50 stands for zero in the data rows.
Here are some points, each followed by its number:
35 & 52 & 89 & 67 & 46 & 10 & 25 & 48 \\ 0
33 & 41 & 87 & 61 & 37 & 34 & 43 & 52 \\ 1
47 & 54 & 62 & 53 & 37 & 45 & 50 & 51 \\ 2
45 & 46 & 91 & 52 & 40 & 14 & 45 & 40 \\ 3
55 & 64 & 48 & 50 & 41 & 53 & 67 & 33 \\ 4
49 & 56 & 64 & 65 & 33 & 21 & 63 & 25 \\ 5
60 & 50 & 31 & 23 & 78 & 99 & 62 & 73 \\ 6
57 & 53 & 43 & 55 & 49 & 38 & 58 & 42 \\ 7
53 & 45 & 54 & 20 & 71 & 99 & 61 & 74 \\ 8
55 & 55 & 35 & 55 & 39 & 45 & 53 & 48 \\ 9
32 & 47 & 80 & 57 & 55 & 58 & 35 & 50 \\ 10
47 & 39 & 31 & 50 & 30 & 30 & 56 & 32 \\ 11
37 & 45 & 67 & 60 & 35 & 39 & 43 & 59 \\ 12
64 & 63 & 21 & 44 & 59 & 65 & 60 & 64 \\ 13
Which two points above are nearest to each new point, looking only along the 2 directions in which the numbered points spread most? Their numbers follow each, nearest first.
47 & 54 & 57 & 46 & 59 & 50 & 51 & 41 \\ 2 7
39 & 52 & 52 & 70 & 50 & 00 & 32 & 31 \\ 5 3
62 & 54 & 56 & 61 & 55 & 21 & 35 & 25 \\ 5 2
46 & 63 & 44 & 49 & 57 & 26 & 23 & 30 \\ 2 7
48 & 50 & 42 & 63 & 59 & 34 & 39 & 51 \\ 2 7
53 & 46 & 34 & 62 & 45 & 31 & 39 & 46 \\ 7 11
31 & 50 & 44 & 59 & 55 & 32 & 39 & 46 \\ 2 12
38 & 42 & 50 & 53 & 60 & 42 & 46 & 37 \\ 2 7
35 & 41 & 49 & 63 & 48 & 39 & 58 & 43 \\ 2 7
64 & 61 & 61 & 52 & 46 & 38 & 68 & 38 \\ 7 9
54 & 51 & 54 & 53 & 49 & 58 & 49 & 36 \\ 2 7
46 & 39 & 48 & 68 & 49 & 20 & 41 & 34 \\ 5 11
62 & 44 & 35 & 47 & 32 & 65 & 72 & 58 \\ 13 4
38 & 55 & 51 & 64 & 51 & 03 & 32 & 44 \\ 5 3
45 & 46 & 45 & 65 & 44 & 22 & 41 & 32 \\ 5 11
55 & 49 & 50 & 49 & 41 & 17 & 37 & 33 \\ 5 11
50 & 50 & 35 & 57 & 52 & 69 & 67 & 49 \\ 13 4
48 & 69 & 68 & 48 & 59 & 31 & 28 & 38 \\ 12 2
